The same turns and mirrors carry the whole set onto itself, and each row onto the other rows of its family. Which rows share a family with each named row? Give them in list order.
These 40 rows form 5 families of 8 rows each.
vit: [  0  12 -17   6   6  -2   4  -3  -8 -20   0  11  -3   1  -3  -5  -3]
Daro: [-11  20  -2  -5   3  -6  -2   8   4  -6  15   7   0  -7  -7 -13   7]
gopo: [-9  8  5 10  3  8  5  5  2 -5  1 13 18 10  1 -9  8]
kovos: [-3  4 14 -9  7  6 -1 10 -1 11  5 -4 12 -1  3 -8  0]
sape: [  6  -2   0  -1  10  14   9   1 -13  -6 -12  -2   2   7   3  -2  -9]
nufa: [  5   7  -7 -17   7  -1  -4   3 -13   0   4  -2  -2 -13  -4  -3 -11]
bis: [ -9  13  -2  -5   6   1 -10   9   3  -9  18   6   4 -11   2 -14   4]
mose: [-8  7  5 14 10  4  0 -1  6 -7 -2 10 13 12 -1 -7  5]
punon: [ -4  17  -3  -4   5   4  -8   6   0  -5  20   7   6 -11  -8 -10   4]
Kaze: [  0  -4  -5   7  -3 -10   3   6  -9  -1  11   7   4  -2   5   5   2]
tigus: [  4  10  -9  -7   9  -5   9   2  -7  -8   4  -5  -4 -18   3   3  -5]
Pov: [  3   8  -6  -9  13  -4   5   1  -7  -4   6  -9   0 -18   3  -1  -7]
kile: [-7  8  1  8  0  9 -2  4  5 -5  3  5 16 16 -1 -8  5]
pamo: [ -4  19   7 -11  12  13   4   3   2 -11  -3   3   4   2  -5 -13 -15]
zomi: [ -9  17  -3  -2   3  -9  -5   6   4  -3  16  10   7  -8  -4 -11   6]
gober: [  8  -2  -2   2   8  12  11   4 -12  -4 -10   0   6   6   9  -1  -8]
Zivib: [ -3  21   2 -10  15  15   4   4   0  -9  -6  -1   4   2  -3 -19  -5]
mun: [  4   7  -4 -11  15  -5   5   3 -14  -3   1   2  -7 -17  -1  -4  -9]
Zup: [ 6 -4  0  4  1 -9 -3  2 -9 -2  6  7  6  0  1 10  6]
zoze: [ -4   3  11 -10   7   8   2  11   0   8   8  -7   8  -7   7  -5   0]
vuba: [ 4  5  7 -7  4  6 -1 16  3  9 -1 -1 13 -6  8 -2 -5]
bobe: [ -6  12  -9   5   7  -1   8  -6 -11 -19   6   8  -6   5  -6 -11   3]
Pubik: [ -9  10  -6  -4   9   3 -13   5   5  -7  21   7   5  -5  -1  -5   1]
Vefo: [ -5   8   3   7   1   9  -1   6  -2  -5  -2  16   9  18  -5 -12   4]
zaz: [ -9  19  -3  -7  16  12   0  -1   1  -6  -3   0   6   0  -6 -20 -11]
Ginez: [  2  -3 -10   8   2  -9  -2   4 -11   2   7   5   5  -3   3   1  11]
zukir: [  2   2  -6  10   4 -11   4   6 -10   2  14   6  12   1   9  -3   5]
Vule: [ 3  9 13 -5  7  6 -6 10 -1  9  1 -2  8 -5  9  1 -2]
Sep: [ 4  6 10 -7  6  7 -5  6  6 10 -1  6 15 -5  6 -3 -8]
dafek: [  6  -2  -7   8   4  -9   1   6 -13   4  10   5  12   3   8  -1   0]
gove: [  5   4   3   0   8   1  10  -3 -13   0 -18   0   5   4  -5  -4  -7]
fom: [  1  16 -15   7   4  -2   7   1  -9 -18  -3  13  -2   5  -4  -9  -1]
fim: [ -8   8 -13   4  11  -4   2  -4 -14 -16   4   1  -4   5 -12  -8   2]
bota: [ -4  16   2 -12   7  17   5   6   1 -12  -8   2  -5  -3  -7 -11  -7]
savud: [ -6   7   5   5   2  11   0  10  -2  -1   2  12  10  16  -1 -17   4]
Zaki: [ -9  18   5 -11  10  13   2   2   4 -13  -6   2  -3  -4  -9 -12  -3]
zinol: [  1   0  -1   1   9   0  10   0  -9  -3 -16   0   3  11   6  -2  -8]
sudur: [  7   9  -8 -13   8  -3   3   5 -10  -5   4  -5 -10 -11   0  -5 -10]
mok: [  6   5  -1   1   6   4  17   1 -11  -1 -13   1   3  10  -1   0  -6]
mozi: [ -6   7 -17   3   7  -2   9  -4  -7 -18   3  10   2   4 -11 -13  -2]

Which other rows belong to the same family as zaz? nufa, mose, Zup, Pubik, Sep, gove, fim
Which other rows belong to the same family as Vefo? vit, kovos, sape, Pov, zomi, dafek, Zaki
Which other rows belong to the same family as mun? punon, kile, pamo, Ginez, Vule, zinol, mozi

The same turns and mirrors carry the whole set onto itself, and each row onto the other rows of its family. Which rows share a family with each named row? Give them in list order.
These 30 rows form 6 families of 5 rows each.
Bak: [  8 -23   6  -3 -15  16  -4  17   4]
bopa: [  1 -10   1  -2 -15  17   4  14  -7]
tef: [ 10 -17 -20  -3  -6   2  -7  -2   5]
rusur: [  9 -15   4  -6   0   1 -17  10  -2]
fosas: [  9 -16  -5  -3  -2   0 -21   6  -3]
figuk: [  9 -13 -18   1  -1  11   8  18  -6]
goko: [  4 -10 -10   6 -19  13   1  17 -11]
Sul: [ 10 -16 -14  -1  -7   4  -9  -4  10]
Nusi: [ 11 -15 -17  -4 -10   0 -11  -3   4]
maz: [ 12 -19 -24  -2 -10   2  -6   2   0]
Voful: [  2  -7  -7   4 -13  13   4  16 -12]
sepeb: [  5 -13 -19   6   2  10   4  18   1]
mam: [ 10 -12 -19  -2  -9   1  -8  -2   5]
Zubem: [ 11 -14 -23   3   1  10   2  15   1]
Bulo: [  9 -24   7  -3 -14  11  -6  16   5]
pival: [ 11 -10 -21   7   3   9  -4  14  -1]
Nosod: [  8 -13 -22  -3 -11   2  -6   1   7]
Pabu: [ 13 -11  -1  -7  -2  -4 -16   9  -1]
naraz: [  1 -11   0   8 -16  14   3  14 -10]
Nev: [  9 -12 -20   6   0  12   4  13  -3]
Lita: [ 11 -14   1  -6   0  -3 -16   7   0]
tiko: [  8 -21   7  -5 -13  14  -9  20   2]
banat: [  5 -10  -4   4 -16  18   3  17 -10]
liki: [  7 -16   0  -9  -4  -2 -17   7  -1]
gamaf: [  9 -24   4  -5 -13  13  -2  23   2]
debi: [  7 -14   6  -8  -3  -2 -12   7  -2]
regu: [  9 -12 -22   6   0  11   3  17   1]
lam: [  7 -22   8  -4  -8  16 -12  13   7]
lapa: [ 14 -24   7  -1 -12  12  -8  16   6]
fegoz: [  1  -9  -3   5 -16  13   2  19 -10]

Which other rows belong to the same family as figuk? bopa, fosas, maz, lam
Which other rows belong to the same family as Sul? goko, pival, gamaf, debi
Which other rows belong to the same family as lapa? sepeb, Nosod, Pabu, naraz
Which other rows belong to the same family as Nusi? Bak, rusur, Voful, Zubem

The same turns and mirrors carry the whole set onto itself, and each row onto the other rows of its family. Which rows share a family with each named row? Give them in list order.
These 40 rows form 5 families of 8 rows each.
Sok: [ 11  -7   9  -5   2  -1   8   8  -3  -4   1   3  -5  -3 -11 -13 -17  -3
  -7   5  -2   7  -4  11   9   3  17  -3 -15 -10 -12  -6  17   3  -4   6
   1  -3   6  13  -2   3   2  -3  -6   3   2]
ginu: [ 12  -4   1 -10  10   2   6   4  -2   0   7   7   1 -14  -8  -5 -17   5
  -2  -1  -5  15  -7   5   3  -1  13 -13 -16  -9  -4  -4   5   5 -10   1
  -5   4   7  13  -3   2  -4  -3  -8   8  -1]
vuk: [ -2  -3  -9  -3  15 -13  -7  11  -5  -4  -1  -2  -6  -8   7 -13 -17   9
   8  12   6  17 -10  -3  -2  -6   3  11   0  -9  12   6   4   3 -15   8
   2   4  -5  12   2   6   6   1 -16   9  12]
Loze: [  8  -9   5  -4  -1 -11   9   0  -4  -1  12   2 -12  -8  -9 -16  -9   1
   5   8  -5  14  -4  12  -5  -2  16  -5 -16  -6   0  -5  12  10  -2  -5
   1  -1   4  15   5   0  -1   1  -8  10   5]
reto: [ 12  -2  17   1 -12  -1   2  -1   1  -2  -7  -6  -7  -8 -11  -6   9   4
   1   3  -7  -6   4 -10  11  -3   2 -12  -2   6  11  -9   6  -5   4   0
  -1   8   0  12 -12  -1 -11  -5   2   2  -1]
Rasof: [  2 -11  -7   0  -2  -5 -13  10   1   5   1 -10  -8  -7  -8  11   0   4
  -8   4   8  24   5 -12   4   3  -4   5   8  15  14  10   7   0   3  -3
  -9   0  -2   3  -9  -6  -3  10  -1   7  12]
vafil: [-11   3  12  -4  11   4  -1   3   6  -1   6   4  -2  -9  -1   6  -9 -10
  -3  -3   1   7  -3  10  -3  -5  -2   0  12  -9  -6   2  13  -5  -3   5
  14   8   3   7   0  -4   4  11  -5 -10   4]
Niriz: [ 13   1   1  -8 -14  -3  -8   0  -2  17   7 -18  -5  -1 -13  -8 -12  -7
   1   4   3   4  -7  10  10  -3  -2  -4  12   5   4  -5  -3   7  11  -8
   1  10  -3  18  -1   2   0  10  -5   1   3]
Mesig: [  8  -6  16  -8   2   7   3 -10  -2  -5  -4  -7  -9 -16 -12  -5  11   4
  -3   1  -3  -1   5  -9   6   0   4   0   2  -3  12  -7  16  -7  10  -6
   3  -5   6  14  -6   3 -10  -1   3   2   4]
tedu: [ 14 -15   0 -11  -6   8  -5  -4  -5  12   7 -14  -3  -7 -10   4  -6  -3
  -6   1   8   0  -7   4   9   0  -3  -5  19  -7   4   1   4   3   4 -14
   6   5  -4  16  -4  -3   0   6  -8   1   3]
kova: [  6   3   1  -2   1   6  -8  10  -1  15 -14 -11 -17  -5  -3  -6   0  10
  14   9   4  12 -12  -8  16  -9   1  13  -1   9   9  -5   1   0   0   8
  -4   3  -6  20   6  17  -7  -8   4   1   7]
suz: [ 19  -5   4  -8 -12   0  -6   0 -10   1   4 -22  -1   4 -14  -2  -9  -2
  -4   7   5   2  -6   0  18   4   0   8  13  -8  -2  -2   1   3   6 -12
   5   5  -7  12   2  -5  -2   5  -3   0   8]
Zomal: [ -1 -10  14   4   8   5 -18  17  10   3   6  -5 -16  -9   2  -5  -9   0
   0  12   2  11  -6   3  -1   1  -5   8   0  -2 -14   8   3  21  -9  20
   2  -2   1   6   7   7  -5  -3  -2   6   2]
gam: [  9   1  -2  -7  -6   5  -7  -1 -12   6   8 -12   0  -6  -2  -1  -9  -7
   0  -4   5   0  -2  10  21   6 -10  -2   7  -7   1  -9  -7   1   9 -13
   3   1  -5  13  -2  -1   0   3  -4   4  12]
Dolid: [  5 -12   5   0   5  -6   7  -1  -4 -11   2   0  -9   1  -6  -5 -14  -7
   6   2   0  -3  -4  10  12  -4  15 -16 -15  -5   4 -12  16   3  -4   7
   2   1   7  15   3   0   2  -1  -8   3   6]
lobik: [-12  10  16  -9  13   4  -9   4   6 -11  11   2  -2  -6  -3   7  -8 -16
   9   4  -2  11  -3   7   3  -1   4  -4   4 -10  -4   3  11   1   7  -3
   9   4  -9  11   5   3  -3   9   2   2   8]
kare: [ -5   5  13  -5   3  -6 -10   3   7 -12  13  -1   3  -5  -5   1 -10 -10
  -1  10  -8   5  -2   8   3  -7   1   6   9 -15 -11   1  15   2   2   2
  12   1  -1   7   3  -5  -2   7  -7  -6   3]
Zage: [ 18  -2  17  -1 -10   2  -6   3   9  -3  -2 -11  -1 -14 -12 -10   2   3
  -8   5  -6  -4   5 -11  10  -5   7   6  -2  -2   9 -10  16  -4   9  -4
   2  -2   4  10  -8   4 -11   1   6  -1   1]
fum: [  0 -12  -7  -6  21  -4  -9   9  -7  -9  -5  -3 -15 -10  12  -8  -6  11
  -2   1   6  18  -2   1  -3  -4   4   9  12  -3   6   6   5   0 -15   4
   1  -5   0  11  -5  -1   3  -8  -8  13  16]
fil: [  2 -10  -1   7  -6 -11 -14  11  -9  -4   0  -9  -8   1  -6   7   0   7
   4   6   2  16   1 -15   9   5  -6  -1   4  19  12   6  -3   9   0   7
  -6   8  -8   9  -7  -1  -5  -1  -2  11  19]
sis: [ 10  -6   0  -4 -12  -5  -9  -8  -5  -1   2 -19  -4   4 -12   8  -6  -8
   4   6   2  -5  -8  -2  16  -3   3  -6  14  -4  12  -1   3   6   2  -7
  -2   7 -13  19   0  -6  -7   2  -6   2   2]
Sisef: [ -1  -6   3   5   0   0 -18  12   5   7 -17  -7  -5  -5  -3   6  -6   7
   8   1   7  -1 -11 -16   8 -12   0   7   2   9  10  -5  -3   1 -10  10
  -9   6  -8  16  -1   6 -14  -6  11   4   3]
Tisog: [  4 -12   0  -1  10   1   9  -2  -9  -4   5   5 -12  -7  -8  -1 -10   0
  -6  -2  -4  16  -5  12   0   2  16  -5 -10  -6  -2  -5  23   3  -5   4
   0  -6   8  16   4   4  -2   0  -6   2   3]
nosus: [  3  -2   0  -3   3  12  -6   6   0  12 -16 -11  -8  -9  -4   9   3   8
   9  -2  10  10  -7  -9   7  -4  -4  14   3  10   1  -6   5  -6  -3   5
 -13   1   2  18   2   7  -8  -3  13  -2   6]
baval: [ -7  -5  10   3   7   6 -18   6  -3   6  13   2 -25 -11   8   3  -4   6
  -2   6   1  11 -10  -5   4  -1  -6   2  -3  -5  -6   5   2  19  -6  12
   3   1  -2  12   8  16 -10  -2   8   8  -1]
magak: [  6   5   6   2   4  11  -9   0   6  11  -3 -13  -7  -2   4   4  12   9
   7   3  -1  12  -8  -4  15  -6   2  19  -3   7   8  -3  -1  -9 -13   3
  -8   8  -6  11   6   4  -3  -7  10   6   3]
mekif: [  5  -7  17  -1   1   0 -11  -6   9  -5   1  -8  -3 -22  -9  -9   7   6
  -4   3   0   5  -4  -4  13  -6  15   0  -8  -8  18 -11   7  -3  12  -6
  -3  -2   5   9  -3  -2  -9   6   4   5   0]
lapon: [-10  -5  10   7   4  -1 -11  20   4  10   6   6 -20 -15   1  -7  -4  -6
   9  10   4  10   1  -2  -8  -2  -5   3 -11   3  -2   2   3  14   0  13
   9  -2  -5   6  11  13  -2  -4   5   3   3]
tor: [  3  -7  -2  -6  19  -6 -17  11  -6 -12   2  -3  -7  -8  13 -11  -9   2
   1  -1   5   9  -3  -8  -5  -1   8   4  -1   4   7   7  -2  -8 -13   9
   4   6  -2  11  -9  11   9   4  -8  15   9]
Ropu: [ -8   1  14   5   0  -7   0  -1   5 -11   7   3  -3  -4   0   0  -8 -10
   1   4  -6   1  -4  13   3  -7  -6  -8   9 -13   0  -6   7   7  -4   2
  11  11   0   4   0 -11  -8   6  -6  -1  -3]
dup: [  1   4   9 -13  -7  -1   0  -5   2  -2  -2  -6  -9  -7 -12 -15   6   5
   1   4 -13   2   5 -12  10  -9   9   7  -5  -2  17 -12   8  -5   7  -3
  -2  -4   1  13  -1  -3 -12   7   4   2   6]
vita: [  2  -8  -3  -8  17 -11 -14  19  -6 -16  -4  -3 -12  -4  10 -12 -12   4
   3   9   1  11  -3  -4  -1  -8   7   8   0  -4  -6   7   6  -5 -12  11
   3  -7   2   6  -4   6   2  -4  -8   9  16]
ruv: [  5  -3  -9  -1  -6  -9 -18  15   2   6   1  -8  -9 -10  -7  -6  -1  -4
  -5   8  -3  20   5 -17   1  -1  -2   7   8  13  20   9  -8   6   3   3
   1   1 -10   4  -3  -5  -3   6  -6   4   6]
Nipo: [ 11  -1   6   0   5   5 -15  12   7  10 -13 -22  -6  -2  -5   2  -2   8
   6   8   6   7  -9 -11   8  -8  -3  20   1   6   0  -2   0  -6  -8   9
  -8   5  -3   4   4   8 -10  -5  12   2   3]
vulas: [ 12   2  -6   5  -6  -8 -18  10  -3   1   3  -9 -14 -11   1   6  -5 -11
 -12   7   7  21   3 -13   9   3   1  -5   3   8  16  11  -4   0   0  -2
 -10   0   1  11  -3   3   1   6   5   0   9]
tilog: [ 15  -7  -3   2 -10  -5 -15  19  -2  -4   1 -13 -14  -4  -2   2  -5   0
  -5   9   2  21   3 -19   7   4  -3   9   1  13   7  10   4   7   0   1
  -8  -4  -3   5  -4   0  -6   9   0   5  18]
Ruko: [ -3  -9  -2   1  13 -12  -7  16  -7 -19  -8   8 -11  -6  11  -6 -14  -1
   8   5   1  13  -4  -6   0 -10   4  -2   1  -4   6   1  -1   6 -17   5
   3  -1   0  12   1  -2  -6  -8  -4   9  17]
lugor: [-11  12  14 -10   5  -2  -2   2   8   4   7   0  -1  -5  -2  -9 -16 -13
   7   8   0  -4   3   7  -2  -8  -5  -1   6 -17   3  -3   7  -2  -4   2
  10   5  -1  12   6   2   2   8  -2  -4   7]
vaso: [ -7 -15  13   2  12   9 -20  12   6   9   4   0 -22 -17   2   3  -3   1
   1   3   9  10   2   0  -2  -2  -4   0   4   4  -5   6   1  12  -5  14
   6  -5   8  12  10   9   2  -8   3   1   6]
Tufez: [ -6 -14  14  10  15   1 -15  13  11   4   6   0 -10  -4   0   2 -10  -1
  10   9   5   8  -4   4   3  -6  -3  -6  -2   5   0   1   1  19 -10  19
   7   8   0   6   9   5  -1 -11  -2   9  10]

Which other rows belong to the same family as dup? vuk, Loze, Niriz, kova, lapon, ruv, lugor
Which other rows belong to the same family as fum? Rasof, vafil, Mesig, tedu, Tisog, nosus, vaso
Which other rows belong to the same family as magak? ginu, gam, lobik, baval, mekif, tor, vulas

The same turns and mirrors carry the whole set onto itself, and each row onto the other rows of its family. Which rows share a family with each named row? Give them in list order.
These 18 rows form 3 families of 6 rows each.
tagup: [ 5 -8 -6 -4 -1  5 -8 14 -4  2]
kivin: [  2  -3  -5   1   4 -16   5  -5  -1 -13]
did: [  8  -3 -11  -7   6 -16  -7   9  -5   3]
Gena: [ 11  -3  -9   1  -1   6  -3  10 -10   3]
fupag: [ -6  -1 -11  -9   0 -21   2   2   5  -3]
pomi: [ 7 -9 -5 15 -4  4  5  3 -8 13]
gama: [  2 -15  -5  -2  -5   5   4   8  -1  19]
Nuso: [-3 -7 -2  0  2  0 17 -6 -7 15]
sidi: [-7 -7 -5 13 -9  0 14 -3  1  7]
Saka: [  7 -13  -6   6 -13   3   7   5   0  16]
feba: [  0  -9  -3   2   0 -16  16 -12   2   4]
tapi: [ 15  -8 -14   5   3  -3  -2  11  -4  10]
seb: [  7 -11  -8  -1  -3 -12  -7   8   5 -10]
Fov: [ -3  -6  -4  -3  -9 -19  14  -8   5   4]
Sori: [ 15 -10 -12  -3  -4 -15  -5   8   3  -2]
Lote: [-7  0 -2  2 -5  2 16 -6 -8  8]
veziv: [  2   4  -7  -7   3 -16   3  -2  -5  -9]
fav: [-14  -1  -1   2  -6 -14   9  -4   1   0]

Which other rows belong to the same family as tagup? kivin, gama, Nuso, feba, seb
Which other rows belong to the same family as Sori? Gena, Saka, Fov, Lote, veziv

